In the data rows, the value 128 means zero.
Each group lies on its own hidden line, plane or larger flat surface, and a surface may be shifted away from zero. There are 5 groups. Groups are numbered from 0 in the order they first appear among the rows asked about.
The rows in order, each followed by its group:
[147 118 174 146 131 164 125 144 146 144 139 116  56 114 134 117 147 122
 120 152 187 117 184] : 0
[193 107 175 134 184 140  78 239  76 130 144  69 102 156  52 132 155 106
 141 128 153 127  81] : 1
[157 184  44 149 113 136  89 139 105 134 102 103 156 151 120 108 118  95
  92 105 103 126  84] : 2
[176 138 141 120 150 122  76 188 112 135 126  77 132 154  70 133 148 117
  99 133 117 149  81] : 3
[ 63 143  80 123  68 125 174  26 172 122 111 193 153 101 211 126  97 142
 128 130 112 125 180] : 1
[150 114 186 153 143 167 123 137 153 155 150 117  36 115 130 118 147 119
 111 150 190 116 184] : 0
[131  98 175  87 117 135 124 120 152 143 128 174  77  72 182 144 118 113
 180 146 146 127 162] : 2
[168 132 143 116 148 123  87 182 103 132 124  82 134 149  76 138 151 106
 101 129 104 152  81] : 3
[125 124 101 175 115 149 124 131  75 132 111  88 135 161 105  98 102 130
 107  93 161 125  96] : 4
[126 162  49 106  99  97 117  99 117 122  99 127 203 129 150 127 106 112
 114 107  56 141  81] : 0
[ 88 134  96 118 101 131 157  74 157 133 119 161 137 110 178 130 113 138
 138 132 120 124 157] : 1
[164 198  22 164 119 131  95 144  84 139  98  81 171 165 116 103 129  94
  72 100  95 120  66] : 2
[ 71 115 114 131  89 127 179  57 155 129 126 190 127  99 196 128  92 150
 158 121 143 110 173] : 3
[ 85 117 119 123 109 133 168  82 136 122 122 168 130 112 173 129 105 137
 151 123 134 110 158] : 3
[114 123  87 197 112 158 127 122  62 141 113  76 131 175  94  91  86 141
  95  70 179 120  98] : 4
[169 140 146 117 152 124  81 185 104 133 127  83 129 144  74 136 156 115
 103 128 104 148  82] : 3
[152 106 197 145 134 169 125 145 151 152 152 119  34 112 132 115 151 116
 109 143 202 125 195] : 0
[191 135 144 121 158 119  60 205  96 127 133  62 132 155  54 138 155 103
  93 132 102 155  66] : 3
[152 136 146  80 153 108 117 155 164 117 146 164 122  92 146 156 168 116
 161 170  81 121 149] : 4
[193 138 147 117 165 118  61 221  91 131 132  54 133 158  45 140 165 100
  86 127  97 162  64] : 3
[155 137 145  95 140 111 118 149 156 119 145 155 122  97 147 159 156 113
 159 156  95 130 144] : 4
[ 76 141  89 129  82 126 179  45 171 125 109 181 136  98 194 127 106 145
 133 133 119 121 176] : 1
[152 162  73 131 121 135  98 131 117 131 106 111 141 136 144 125 119 108
 112 115 107 128 100] : 2
[ 98 128 104 125 110 123 160  75 149 123 118 164 140 110 169 132 114 133
 140 124 118 123 157] : 1
[163 179  48 151 120 131  91 149  99 134 106  92 149 151 123 107 121 102
  82 102 109 126  84] : 2
[150 131 149  89 145 108 114 152 160 124 140 155 122  99 148 148 160 116
 160 166  96 129 143] : 4
[125 155  76 117 113 119 112 115 131 128 104 127 164 130 141 127 119 116
 118 116  85 134  95] : 0
[105 137 116 121 112 129 151  96 140 136 119 156 139 112 163 127 117 133
 136 127 123 122 145] : 1
[128 167  52 118 103 106 115 106 122 129 103 133 192 132 149 130 112 124
 116 102  60 140  76] : 0
[148 140 144  96 148 116 121 152 156 130 140 153 117 102 148 148 155 115
 158 162 103 122 147] : 4
[155 181  37 144 121 127  98 135  97 131 102  89 159 161 125 108 123  98
  79  97 107 122  77] : 2
[ 68 108 121 134  86 133 181  54 158 124 124 192 134  97 204 118  90 160
 169 124 143 105 167] : 3
[164 167  62 151 117 130  99 144 108 137 102 108 147 141 133 112 121 103
  99 109 107 132  91] : 2
[151 134 139 116 138 125 103 159 118 127 120 112 134 129  97 131 142 118
 114 121 116 144 100] : 3
[119 123 101 169 119 144 120 130  87 134 121 105 131 156 108 104 102 132
 107  98 165 126 107] : 4
[ 94 131 106 121 106 130 160  77 158 119 116 167 133 113 172 126 109 135
 130 128 127 118 156] : 1
[149 133 141  92 140 111 115 148 151 122 134 145 122 104 141 142 154 121
 151 159 100 125 139] : 4
[134 154  93 127 110 123 117 113 129 133 108 124 145 120 138 133 125 116
 111 125 100 133 114] : 0
[135 119 144 109 110 135 124 123 148 126 121 154  89  82 166 133 111 117
 162 131 131 126 142] : 2
[197 134 142 121 169 124  62 212 102 131 130  59 140 154  41 139 162 104
  91 127 100 164  56] : 3
[133 158  71 115 105 112 113 110 122 126 106 131 175 129 143 128 119 124
 114 114  73 139  89] : 0
[164 199  22 171 114 128  87 148  86 132 100  80 170 171 107  99 123 101
  66  99  90 133  63] : 2
[114 126  97 182 113 153 125 123  74 140 107  90 132 173 106 100  87 126
 108  86 176 122  92] : 4
[ 77 108 120 130  89 122 170  64 151 127 123 182 130 103 188 124  96 153
 161 126 140 108 165] : 3
[131 125 112 153 124 141 129 137 103 138 126 103 131 150 114 114 110 130
 109 107 147 122 105] : 4
[133 118 159 108 118 132 118 120 149 135 125 159  99  87 167 137 110 115
 164 136 131 126 154] : 2
[154 114 154 130 155 137 102 177 106 130 139 101 112 139  92 128 146 112
 133 123 148 130 109] : 1
[203 114 184 142 186 138  73 234  78 130 148  75  96 152  58 128 153 105
 133 119 160 132  82] : 1
[ 89 142 100 124  97 125 158  64 159 123 116 173 143 105 177 129 104 137
 134 132 114 117 164] : 1
[ 77 120 121 126  94 128 170  75 149 122 127 179 130 106 179 125  99 140
 153 122 139 113 162] : 3
[114 128  95 185 116 153 129 123  69 140 109  80 123 180 100  88  92 131
  94  75 178 121  93] : 4
[104 130 109 127 104 129 146  93 137 134 123 150 132 117 157 125 111 127
 137 132 127 117 148] : 1
[ 89 120 125 131 104 134 161  84 147 132 125 169 132 113 170 122 106 142
 152 127 136 112 150] : 3
[ 56 145  74 122  70 127 184  22 182 122 119 199 152 101 209 117  95 147
 127 127 110 114 183] : 1
[159 142 153  80 157 109 117 151 162 122 147 153 121  86 147 151 167 107
 163 167  93 130 146] : 4
[135 156  75 114 105 113 118 109 125 123 110 131 165 128 152 126 118 117
 118 116  86 134  99] : 0
[167 137 138 121 144 124  88 172 110 127 124  86 130 146  85 133 146 120
 110 124 114 155  81] : 3
[168 139 164  55 163 100 119 166 190 111 156 179 115  68 164 170 192 107
 180 199  61 127 168] : 4
[155 138 148  71 149 105 119 158 173 117 147 167 112  81 155 168 170 111
 169 169  81 125 150] : 4
[175 114 162 130 163 138  94 202  99 138 146  92 111 146  80 126 148 113
 131 128 143 129 101] : 1
[ 61 142  87 124  81 117 181  25 170 125 109 192 154 110 209 124 100 148
 132 131 108 124 179] : 1
[104 128  81 209 108 167 130 124  55 142 104  72 145 194  87  82  74 136
  92  61 197 118  81] : 4
[167 116 160 128 158 137  96 199 100 128 144  85 106 140  82 124 146 111
 139 130 151 129 100] : 1
[157 158  75 139 119 127 101 143 124 134 106 116 142 136 141 113 113 109
 109 115 109 131  93] : 2
[142 132 142  92 150 111 115 155 154 122 144 158 119 107 140 139 154 116
 153 152 105 125 140] : 4
[ 69 142  93 123  91 124 180  32 168 129 107 183 148 103 199 131 100 142
 129 127 106 117 180] : 1
[ 75 114 126 127  92 132 183  61 150 124 123 189 128 100 195 124  93 144
 164 124 144 105 171] : 3
[168 116 163 128 164 133  86 202  98 129 141  88 109 143  79 130 150 110
 135 126 151 128 105] : 1
[147 134 137 102 137 116 123 149 155 121 143 143 127 110 136 147 156 119
 149 144 104 132 132] : 4
[162 181  53 149 110 130  95 144  97 133 102  95 158 148 128 113 121 102
  84 104 103 125  78] : 2
[124 123 104 163 128 138 127 128  88 140 117  99 126 153 109 110 103 129
 111  97 157 119 104] : 4
[187 112 175 135 179 142  84 226  88 128 146  78  96 151  60 130 151  98
 131 127 159 130  83] : 1
[173 139 162  52 158  95 117 162 200 109 150 187 114  69 166 173 191 108
 180 187  66 133 162] : 4
[ 67 114 111 134  95 122 188  53 160 120 121 196 128 103 203 123  83 153
 170 127 146 102 178] : 3
[122  89 178  84 112 146 133 122 162 138 130 181  76  65 188 143 111 115
 190 140 140 125 173] : 2
[158 144 150  70 150  99 113 159 169 114 145 161 114  91 143 156 171 106
 167 177  85 133 148] : 4
[ 95 134 104 134 100 126 165  71 150 124 114 167 135 105 172 129 109 132
 135 137 122 114 156] : 1
[123  92 181  86 118 134 126 119 157 142 135 186  64  61 183 139 117 119
 194 140 139 128 178] : 2
[ 71 150  87 124  78 129 186  29 172 127 107 195 147  99 200 124 102 152
 129 137 118 117 184] : 1
[162 182  47 154 118 126  99 139 105 135 102  90 157 146 132 109 122 100
  88 107 106 129  89] : 2
[177 113 168 131 167 129  92 202  97 138 137  88 108 146  78 129 150 110
 135 128 147 131  91] : 1
[ 86 132  96 124  82 128 169  56 157 120 115 174 143 104 184 121 108 138
 137 127 118 122 165] : 1
[ 90 136 109 123  97 129 152  77 155 117 126 162 141 107 175 119 108 136
 126 127 117 119 152] : 1
[158 134 139 119 148 129  97 175 108 132 124  96 125 136  77 138 153 118
 105 130 106 141  93] : 3
[ 81 136  94 123  89 123 179  42 170 127 111 175 147 108 198 120 106 140
 138 127 117 119 169] : 1
[191 139 139 119 159 122  73 199 100 131 134  61 135 154  46 139 157 113
  89 132 105 161  73] : 3
[162 126 139 121 149 124  91 170 112 134 137  97 133 142  87 141 142 123
 107 129 114 144  94] : 3
[ 69 142  87 120  75 124 181  31 167 126 114 187 154  92 201 123 100 154
 130 132 105 117 176] : 1
[120  77 210  66 112 141 135 118 176 140 131 190  58  48 205 153 110 126
 204 144 151 132 180] : 2
[129 100 167  88 112 123 128 122 155 139 128 167  83  75 184 142 111 112
 182 147 143 131 158] : 2
[158 190  34 156 119 127  98 143 100 135  98  85 155 148 124 103 123 102
  93 101 107 131  82] : 2
[187 135 145 113 160 117  73 196 104 137 130  67 130 158  61 137 161 104
 100 123 104 167  72] : 3
[117 129 102 177 118 148 126 129  82 136 121  97 134 161 109  95  99 132
 112  93 168 123 107] : 4
[129 152  85 124 112 118 120 113 134 126 110 134 148 128 140 120 119 117
 114 124  99 133 115] : 0
[138 113 147 101 118 131 121 121 150 138 129 159  92  88 169 134 116 117
 167 137 134 126 153] : 2
[176 138 146 119 151 121  77 187 101 134 133  77 128 153  71 132 161 107
  98 122 108 150  85] : 3
[122  84 185  84 113 140 128 114 168 143 135 182  64  69 186 150 113 112
 188 144 152 134 170] : 2
[176 112 167 133 171 134  92 208  94 131 143  92  97 146  72 135 149 109
 137 122 151 135  90] : 1
[176 109 160 132 161 135  93 200  98 128 139  94 110 140  79 131 143 117
 129 123 146 125 103] : 1
[163 136 160  79 159 112 117 152 181 116 147 165 116  83 153 156 165 113
 166 177  77 130 153] : 4
[120  84 201  77 117 136 130 113 165 147 137 187  62  59 193 148 104 118
 194 146 145 133 174] : 2
[156 123 150 130 148 131  99 174 101 131 142 100 105 142  98 132 138 115
 134 126 151 126 106] : 1
[154 114 150 135 149 134 102 172 107 131 140 108 110 138  98 128 135 120
 141 125 144 131 107] : 1
[106 126  81 204 105 158 138 125  54 143  98  72 139 185  89  78  75 132
  87  62 197 121  89] : 4
[ 70 131  99 117  84 123 179  41 172 129 105 187 141 108 194 121  97 151
 136 122 109 119 175] : 1
[124 130 109 155 127 146 126 129  98 133 116 108 126 151 111 114 113 127
 115  98 156 125 109] : 4
[101 116 119 127 115 127 154  97 140 123 119 156 137 115 160 126 115 136
 142 120 141 122 145] : 3
[127  99 181  89 121 138 125 123 155 131 133 175  72  71 187 144 116 113
 180 139 144 125 164] : 2
[124  90 195  78 114 128 130 120 172 138 133 182  67  61 182 149 112 118
 194 148 153 134 172] : 2
[170 191  15 165 112 121  84 147  88 131  92  77 184 169 106 100 133 104
  70  93  94 135  53] : 2
[ 62 118 118 133  99 135 185  51 157 125 118 197 132  97 205 120  95 157
 173 121 140 107 180] : 3
[171 112 171 130 168 144  82 207  87 126 144  87 100 144  67 129 146 111
 140 135 157 135  91] : 1
[101 126  93 199 113 155 130 125  62 145 106  72 140 182  97  80  80 134
  94  69 186 120  86] : 4
[149 134 134 119 133 121  98 161 115 121 127 103 130 139  93 134 145 119
 112 128 111 149 101] : 3
[200 144 145 113 166 119  62 211  90 127 133  52 128 159  40 137 167 110
  93 127  95 162  66] : 3
[158 135 155  74 155 108 115 157 175 113 152 167 120  84 151 154 164 106
 167 175  84 124 150] : 4
[123 171  35 111  93  98 120 103 116 118  90 141 204 131 151 130 105 116
 118  99  45 142  73] : 0
[ 85 137  94 122  85 122 169  42 159 123 120 181 141 109 192 126 104 140
 130 129 120 114 175] : 1
[156 176  45 152 115 126  96 139  97 130 105 103 154 148 133 106 124  99
  96 106 103 132  95] : 2
[152 135 147 100 141 114 114 156 156 122 140 150 124 101 143 147 154 115
 152 156 106 131 144] : 4
[112 125  99 192 109 152 125 124  64 142 106  86 137 172 103  89  97 135
  97  80 181 123  92] : 4
[132 119 149 106 115 134 121 125 151 137 135 161  94  88 169 142 116 119
 160 128 137 131 144] : 2
[156 121 149 131 150 134 106 176 106 130 138 105 118 139 102 129 145 115
 134 125 148 131 109] : 1
[166 191  31 156 122 118  95 141  86 125 102  84 164 159 117 104 126  95
  74 106  94 134  69] : 2
[167 142 155  63 151 100 115 151 181 118 147 174 119  76 159 159 181 118
 173 177  68 132 156] : 4
[174 134 138 120 146 121  82 189 107 129 128  79 128 150  69 135 147 105
 100 129 109 153  79] : 3
[182 140 146 113 155 122  69 191 100 132 127  75 128 153  65 138 156 106
  93 134 107 161  72] : 3
[ 65 108 110 133  95 129 178  51 153 121 126 191 135 105 201 123  94 156
 167 125 142 106 184] : 3
[ 97 120 126 127 109 131 156  86 147 123 123 167 131 106 168 134 109 143
 145 120 136 115 150] : 3
[163 190  16 161 118 127  89 153  93 129  97  70 175 172 113 101 118  97
  68  96  98 134  65] : 2
[ 99 119  88 193 115 154 128 127  62 143 106  76 140 188  94  94  80 131
 100  71 179 122  94] : 4
[124 103 169  95 107 133 126 115 149 143 127 166  78  69 178 138 119 116
 171 131 144 133 164] : 2
[152 140 143  76 146 108 118 150 169 117 142 155 116  90 151 153 171 113
 163 163  94 129 147] : 4
[198 111 179 134 181 140  72 235  85 135 146  73  96 156  52 137 156 107
 138 125 157 132  79] : 1
[164 125 161 137 158 138 104 188 103 134 141 102 106 142  86 131 153 119
 138 135 151 133 114] : 1
[110 138 101 186 111 155 129 123  74 138 110  88 135 175  99  92  89 137
 101  81 172 123  98] : 4
[156 181  51 149 117 133  93 142 106 140 107  98 158 147 125 115 125  95
  88 100 100 135  79] : 2
[202 135 150 110 165 121  62 214  95 136 134  55 129 162  53 135 167 105
  91 127  98 159  56] : 3
[135 149  84 120 108 116 114 108 123 129 106 129 152 120 141 128 110 121
 116 119 102 138 109] : 0
[168 142 158  60 161  96 115 157 186 116 153 173 119  66 159 173 185 109
 177 185  66 129 149] : 4
[129 157  62 114 102 111 117 111 122 117 101 130 176 133 149 130 114 113
 115 120  72 135  89] : 0
[ 61 111 112 128  89 134 195  38 159 119 125 201 131  97 213 122  85 161
 174 124 149  97 189] : 3
[174 134 162  55 159 101 113 158 192 113 141 179 116  73 162 168 184 113
 175 192  65 127 165] : 4
[173 118 162 133 163 138  92 201  97 127 138  90 107 141  82 129 146 118
 137 133 154 127 102] : 1
[126  88 200  76 117 140 139 116 167 137 137 187  59  56 188 149 114 118
 193 145 149 128 175] : 2
[ 60 116 111 130  89 128 186  42 151 124 121 199 137  91 202 121  93 154
 173 122 138 102 182] : 3
[108 119  90 196 109 163 129 127  70 143 109  83 131 186  95  91  81 129
  94  75 185 120  88] : 4
[ 75 112 118 133  91 127 178  55 155 122 131 187 129 101 197 118  90 149
 158 118 141 108 173] : 3
[175 137 142 115 151 121  86 182 115 135 128  81 128 155  79 143 152 117
 108 128 116 151  90] : 3
[178 112 170 139 175 133  80 210  90 134 138  89 101 145  62 127 157 109
 139 126 157 138  93] : 1
[ 98 121  86 206 109 155 129 119  49 145 105  74 138 182  92  80  78 135
  89  62 195 113  82] : 4
[ 88 138 108 126  99 124 164  70 154 126 125 165 141 111 170 126 109 141
 136 124 117 126 165] : 1
[148 109 191 153 147 175 123 147 157 156 156 117  15 109 130 114 152 122
 115 159 214 116 202] : 0
[162 142 152  64 152 102 115 152 183 118 145 163 115  83 151 159 170 105
 171 182  78 131 151] : 4
[ 63 141  87 123  79 114 184  21 167 123 108 192 150  93 206 125 104 148
 138 124 106 110 177] : 1
[ 92 121 125 131 109 127 150  95 132 125 121 164 138 114 160 125 109 139
 151 124 135 123 152] : 3
[ 95 132 111 125 101 127 157  75 149 126 124 158 132 110 164 128 108 142
 127 126 128 122 160] : 1
[189 106 178 132 183 141  78 227  91 134 143  78  96 155  61 133 161 115
 139 129 158 133  80] : 1
[ 63 117 111 129  95 125 175  55 155 121 121 195 138  94 197 122  91 147
 168 128 149 105 174] : 3
[157 185  44 150 121 127  99 135  98 143  95  91 161 154 117 102 126 105
  95 102 107 136  78] : 2
[ 67 142  87 122  77 113 182  32 166 121 117 187 149  94 203 128 100 151
 135 138 109 119 179] : 1
[182 140 147 116 160 121  65 201  96 130 131  70 130 150  59 134 162  99
  96 121 102 165  74] : 3
[ 89 117 124 129 104 126 162  78 144 130 122 167 127 107 173 124 101 141
 156 127 134 115 153] : 3
[166 113 175 127 171 134  86 215  97 134 142  92 102 147  75 126 160 116
 137 121 152 134 101] : 1
[116 127 102 174 119 143 122 132  83 139 115  99 137 154 108 100 100 139
 112  82 165 120  97] : 4
[184 137 143 118 151 115  76 193  95 133 129  70 135 152  63 137 157 105
  94 124 100 155  76] : 3
[ 75 139  89 126  82 120 175  33 168 121 110 188 144  99 196 127 100 148
 127 127 107 117 178] : 1
[161 138 141  85 154 114 114 148 170 119 145 162 126  84 152 153 167 115
 157 168  90 129 151] : 4
[182 115 169 137 165 137  83 209  93 130 140  87 103 149  76 132 155 107
 138 126 158 129  90] : 1
[ 84 111 121 122 101 132 171  68 149 123 129 178 135 105 193 131 103 137
 161 125 138 107 175] : 3
[161 191  23 162 121 125  89 144  87 132 107  82 167 165 111 104 120 101
  77 102  99 131  59] : 2
[115 130  98 182 116 152 127 128  76 137 120  94 137 167 105  99  93 134
 107  89 177 126  97] : 4
[164 141 154  58 154 101 116 160 191 106 154 173 112  72 163 173 180 114
 176 186  69 128 168] : 4
[156 126 141 126 145 119  95 165 118 134 130 100 126 139  93 129 137 117
 116 129 117 145  96] : 3
[108 132 115 129 107 127 151  78 144 129 129 161 137 104 171 126 118 135
 137 130 126 115 152] : 1
[ 97 116 119 126 107 133 160  90 142 123 127 160 129 116 167 120 107 145
 151 127 135 116 152] : 3
[ 75 138  96 119  85 117 168  39 158 125 113 181 140 100 193 115  99 142
 129 136 110 115 178] : 1
[130  91 179  81 111 134 120 116 157 135 132 178  70  58 184 133 106 118
 183 150 141 125 167] : 2
[158 127 145 116 139 125  99 164 112 126 124  93 130 144  85 138 139 120
 117 128 115 146  98] : 3
[130  96 174  87 122 140 122 122 153 142 130 173  73  75 178 138 114 114
 177 140 138 125 165] : 2
[137 155  87 122 107 114 115 115 129 130 105 128 156 124 141 130 124 119
 116 121  90 137  99] : 0
[124 128 115 159 118 140 130 132 100 133 121 111 137 147 110 106 110 130
 123 108 148 128 110] : 4
[161 174  49 149 110 129 102 142 105 132 106  91 146 148 128 106 120  98
  92 108 106 131  85] : 2
[178 117 169 137 167 138  99 202 102 129 137  90 104 143  75 132 143 109
 135 125 152 125 104] : 1
[148 113 191 141 140 170 127 144 153 145 152 115  34 118 124 115 154 116
 111 155 207 111 194] : 0
[ 72 107 118 130 103 133 176  57 157 128 126 188 126  97 193 120  99 150
 157 115 137 107 168] : 3
[168 112 161 138 164 136  81 210  96 132 134  92 108 151  75 128 152 120
 138 132 151 130 100] : 1
[103 141 115 126 109 123 148  90 145 126 120 155 137 112 161 125 119 135
 137 123 128 121 153] : 1
[112 131  82 203 104 162 129 120  56 141 106  73 139 188  86  88  80 137
  89  63 184 118  82] : 4
[118  83 194  80 104 131 128 122 171 134 140 181  60  59 196 145 110 120
 191 139 152 129 185] : 2
[167 119 165 134 166 135  91 191 101 129 139  94 107 149  73 133 146 117
 137 125 155 123  98] : 1
[163 129 135 116 144 124  87 174 114 126 130  90 129 141  78 134 147 111
 108 130 105 151  89] : 3
[158 181  40 147 117 131  98 140  99 135 101  89 153 154 124 110 119  98
  87 101  99 123  86] : 2
[123 107 167  89 114 138 126 122 161 141 134 166  81  70 177 137 121 117
 174 134 136 125 161] : 2
[132 112 158 100 113 130 128 120 155 139 127 155  91  86 179 137 118 124
 167 132 137 130 151] : 2
[184 102 161 142 172 138  78 211  87 132 142  80 102 144  67 136 152 109
 139 128 156 135  90] : 1
[ 64 106 117 139  92 136 188  58 155 116 124 193 129  97 198 124  96 155
 168 121 137 107 182] : 3
[111 129  95 180 125 148 132 127  81 136 116  95 134 162 104 103 103 131
 102  85 173 122 103] : 4
[ 84 139 109 129  96 129 163  70 149 128 124 167 144 115 175 124 115 138
 139 134 121 118 153] : 1
[ 90 136 105 124  95 124 163  74 150 126 122 158 141 113 174 127 104 145
 129 135 122 121 160] : 1
[115 120 110 170 122 141 121 131  84 134 121  96 136 160 111 104  99 129
 111  99 161 120 109] : 4
[ 63 105 114 125  87 127 191  52 163 123 116 192 129  98 206 130  86 156
 167 120 149  96 181] : 3
[128 170  44 113  97  97 113 103 109 124  96 131 208 129 149 128 107 115
 126  98  47 151  65] : 0
[ 71 138  86 121  81 120 179  37 167 127 113 183 150  98 207 122 103 155
 136 137 107 122 172] : 1
[158 133 145  81 153 110 119 150 167 120 142 161 124 100 140 159 162 114
 160 165  90 134 145] : 4
[129 161  62 111 106 101 120 100 111 120 101 127 188 125 147 130 114 125
 113 105  61 142  84] : 0
[105 129 118 129 110 131 146  92 149 123 116 152 137 110 162 121 117 136
 135 127 122 124 149] : 1
[134 115 148 108 112 132 117 132 153 136 129 150 101  92 168 135 115 112
 162 130 137 130 149] : 2
[184 108 172 138 169 140  87 230  89 130 146  76  98 147  65 133 148 111
 134 123 159 130  89] : 1
[169 143 161  52 160  99 117 159 197 108 159 184 105  71 159 176 182 113
 182 190  69 121 168] : 4
[129  96 171  91 112 135 119 117 154 147 129 177  77  70 178 137 112 120
 176 140 146 127 162] : 2
[154 103 208 151 140 175 127 153 154 157 153 119  12 109 127 119 156 122
 118 156 222 112 205] : 0
[127  80 204  75 115 144 129 114 173 138 136 190  60  54 197 145 105 114
 198 140 149 125 181] : 2
[ 65 144  89 131  77 127 181  28 169 130 115 186 151 101 202 123  99 151
 135 134 109 112 174] : 1
[156 139 143  87 140 110 122 151 158 119 138 160 123  95 144 157 161 114
 163 156  93 125 137] : 4
[ 82 135  94 126  94 121 169  51 158 124 116 177 143  99 185 123  99 144
 136 131 109 120 163] : 1
[136 120 145 101 109 133 115 120 144 144 126 160  94  91 168 138 114 109
 155 129 133 135 147] : 2
[110 127 103 186 114 157 127 131  69 145 114  98 136 177  98  99  82 139
 101  83 178 129  96] : 4
[160 137 147  72 155 108 115 158 176 119 147 166 118  80 156 166 176 110
 170 174  76 126 157] : 4
[121  75 205  74 110 139 136 113 174 141 135 193  47  49 202 148 104 116
 200 150 151 129 182] : 2
[ 56 113 114 128  85 122 187  45 150 122 126 198 128 100 201 126  86 152
 169 121 144  97 186] : 3
[161 140 150  79 151 102 115 154 175 117 138 162 118  87 157 158 163 116
 170 170  86 129 143] : 4
[147  99 225 155 151 181 122 154 151 154 160 113   0 107 129 124 164 122
 119 163 230 108 210] : 0
[ 96 133 106 125 103 124 155  75 148 121 126 160 141 114 169 125 112 128
 135 134 116 115 164] : 1
[117 122  90 186 114 156 127 125  65 144 110  84 141 177 102  97  79 132
  99  74 181 117  93] : 4
[166 136 154  51 157  97 120 165 193 114 151 185 116  77 167 171 184 104
 182 189  68 127 156] : 4
[119 127 110 165 116 139 122 132  86 135 115  99 135 157 107 103  98 130
 105  95 158 116 105] : 4
[131 104 175  87 108 136 125 118 155 138 127 163  82  75 183 136 118 115
 178 140 143 128 165] : 2
[107 121  89 197 113 156 129 128  58 148 109  73 148 181  99  85  79 138
  91  73 189 116  88] : 4
[ 80 135  98 121  84 129 161  54 158 120 115 185 148 106 194 126 101 141
 129 128 120 120 165] : 1
[128  92 177  90 115 136 118 120 163 145 129 173  76  74 181 140 111 112
 185 134 141 123 170] : 2
[ 80 137  94 127  86 118 177  52 162 127 119 182 144 106 194 128 105 137
 135 136 116 115 170] : 1
[149 108 196 148 138 177 126 143 154 149 146 112  23 114 134 121 155 120
 115 151 204 115 199] : 0
[ 66 139  90 121  83 126 179  27 171 129 120 183 150  99 205 125  98 147
 131 129 113 126 177] : 1
[119  89 189  78 112 139 133 119 174 142 134 188  72  60 190 146 114 116
 191 138 144 128 181] : 2
[ 62 143  85 123  79 120 184  14 176 128 104 189 152  98 205 126  99 157
 128 136 104 122 173] : 1
[146 122 147 130 151 139 113 173 118 127 139 112 110 134 101 125 142 116
 134 129 140 116 112] : 1
[119  93 192  83 120 140 125 115 166 146 135 180  68  58 181 144 110 120
 189 143 144 129 180] : 2
[185 112 172 132 173 140  81 228  85 141 147  78  98 148  61 131 157 112
 133 125 154 136  79] : 1
[ 95 138  96 127  93 122 169  59 161 124 123 173 144 102 177 124  99 138
 134 128 113 112 160] : 1
[ 65 140  92 118  77 120 184  30 171 125 111 187 147 104 206 125 100 149
 137 126 111 111 177] : 1
[159 139 143  80 154 110 118 144 161 110 143 153 115  91 152 150 169 115
 158 170  95 124 144] : 4
[164 139 160  56 156  94 117 158 191 109 147 178 107  74 165 170 181 106
 180 182  68 132 161] : 4
[168 134 144 124 143 121  92 181 114 132 133  95 134 140  80 135 146 113
 110 127 115 146  89] : 3
[ 58 111 117 133  93 136 185  53 168 126 122 198 134  94 207 130  90 156
 168 121 149 109 184] : 3
[162 192  22 167 113 126  93 145  96 133  95  76 177 164 111 101 124  96
  71  99  97 124  64] : 2
[ 78 112 112 126  98 131 174  67 148 130 119 182 126 109 180 131  99 147
 165 123 136 117 162] : 3
[175 136 143 116 156 117  80 186 104 131 130  72 129 150  74 137 152 111
 103 129 106 156  84] : 3
[ 83 140 106 127 100 124 163  61 166 122 116 173 145 107 183 125 110 141
 136 131 119 119 165] : 1
[184 108 166 140 177 138  89 218  88 129 155  83 102 151  65 130 148 106
 133 129 158 130  97] : 1
[173 108 169 136 164 135  89 200  99 130 144  93  94 146  86 127 145 112
 137 131 154 128 101] : 1
